In the data rows, 500 means zero.
Here are some points:
array([450, 378, 411, 577, 384, 460, 631, 405, 467, 534, 514, 466, 497, 555, 596, 448])
array([416, 499, 461, 433, 482, 510, 545, 554, 428, 617, 466, 439, 493, 439, 533, 514])
array([500, 464, 476, 559, 310, 517, 683, 526, 339, 505, 643, 477, 470, 704, 529, 400])
array([494, 508, 546, 400, 701, 522, 445, 456, 649, 470, 491, 541, 579, 416, 493, 577])
array([520, 570, 465, 439, 663, 521, 412, 469, 587, 450, 462, 592, 482, 405, 301, 677])
array([536, 512, 323, 380, 533, 504, 370, 577, 496, 647, 420, 507, 439, 363, 235, 775])
array([513, 507, 627, 586, 383, 529, 523, 520, 517, 402, 445, 478, 569, 672, 710, 421])
array([496, 358, 317, 474, 389, 438, 560, 435, 504, 555, 558, 527, 435, 526, 577, 479])
array([495, 477, 594, 556, 467, 522, 697, 396, 509, 417, 629, 514, 551, 711, 805, 295])
array([530, 531, 684, 653, 314, 512, 661, 545, 444, 348, 523, 434, 570, 770, 813, 307])
array([465, 353, 711, 839,   1, 513, 999, 467, 208, 262, 966, 399, 480, 999, 999,   0])
array([557, 702, 524, 450, 592, 556, 332, 654, 452, 604, 505, 493, 434, 325, 377, 613])
array([507, 541, 547, 482, 631, 540, 474, 415, 543, 510, 427, 508, 579, 468, 506, 510])
array([517, 421, 600, 591, 393, 583, 626, 516, 394, 504, 717, 430, 485, 757, 645, 336])
array([505, 473, 432, 354, 663, 476, 377, 533, 597, 552, 463, 572, 433, 286, 330, 614])
array([480, 510, 587, 511, 468, 454, 438, 424, 552, 504, 430, 490, 499, 483, 535, 459])
array([537, 540, 669, 550, 457, 563, 675, 478, 410, 441, 594, 482, 557, 700, 640, 323])
array([569, 625, 421, 395, 668, 514, 342, 565, 572, 609, 404, 561, 446, 280, 272, 793])
array([521, 405, 521, 571, 425, 538, 607, 511, 469, 428, 694, 515, 452, 753, 634, 316])
Here are 14 more points, each followed by its number:
array([493, 356, 439, 550, 451, 477, 598, 467, 467, 501, 603, 485, 518, 548, 561, 391]) 0
array([562, 632, 243, 152, 999, 539,   0, 578, 852, 729, 108, 587, 500,   0,   0, 999]) 1
array([492, 596, 451, 372, 766, 507, 222, 606, 580, 636, 314, 490, 490, 108, 175, 797]) 2
array([511, 526, 321, 244, 932, 524,   0, 640, 831, 613, 271, 597, 425,   0,   0, 999]) 3
array([499, 525, 607, 540, 510, 527, 582, 488, 504, 411, 549, 497, 519, 597, 609, 385]) 4
array([541, 536, 412, 441, 640, 486, 267, 501, 653, 574, 322, 557, 491, 263, 201, 780]) 5
array([490, 497, 448, 629, 294, 516, 667, 427, 316, 469, 642, 464, 469, 708, 603, 364]) 6
array([515, 608, 261, 326, 741, 505,  47, 652, 698, 674, 167, 521, 540,   0,  99, 999]) 7
array([498, 534, 640, 589, 393, 482, 501, 432, 475, 440, 502, 486, 490, 638, 691, 369]) 8
array([448, 474, 501, 661, 159, 477, 793, 470, 284, 418, 632, 409, 544, 811, 830, 289]) 9
array([423, 475, 571, 639, 267, 418, 710, 585, 331, 405, 536, 439, 480, 644, 807, 368]) 10
array([588, 551, 435, 388, 560, 525, 395, 552, 419, 581, 427, 497, 449, 342, 222, 685]) 11
array([473, 521, 441, 346, 659, 435, 211, 606, 624, 590, 250, 483, 561, 135, 372, 726]) 12
array([436, 628, 288, 512, 523, 432, 400, 505, 468, 629, 293, 485, 420, 228, 285, 794]) 13
Which of these numbered points is nearest to each point below, ignoring the direction in which the first points spread most? Its number follows each.
array([506, 425, 600, 630, 196, 499, 832, 515, 223, 460, 744, 432, 432, 830, 673, 145]) > 11
array([378, 513, 549, 587, 321, 446, 527, 515, 428, 447, 439, 447, 490, 562, 759, 419]) > 10
array([507, 487, 483, 531, 384, 555, 614, 570, 401, 517, 556, 474, 496, 669, 454, 458]) > 11
array([393, 512, 465, 458, 552, 462, 493, 522, 454, 610, 416, 473, 435, 353, 433, 602]) > 10
array([555, 672, 303, 388, 759, 531, 166, 526, 703, 593, 237, 631, 429,  81,  57, 994]) > 5
array([477, 353, 422, 501, 462, 451, 515, 435, 531, 496, 576, 548, 435, 540, 525, 425]) > 0
array([478, 564, 433, 362, 595, 480, 440, 514, 514, 568, 382, 514, 489, 307, 375, 670]) > 9
array([398, 356, 760, 806,   0, 434, 999, 459,  98, 239, 869, 329, 554, 999, 999,   0]) > 2
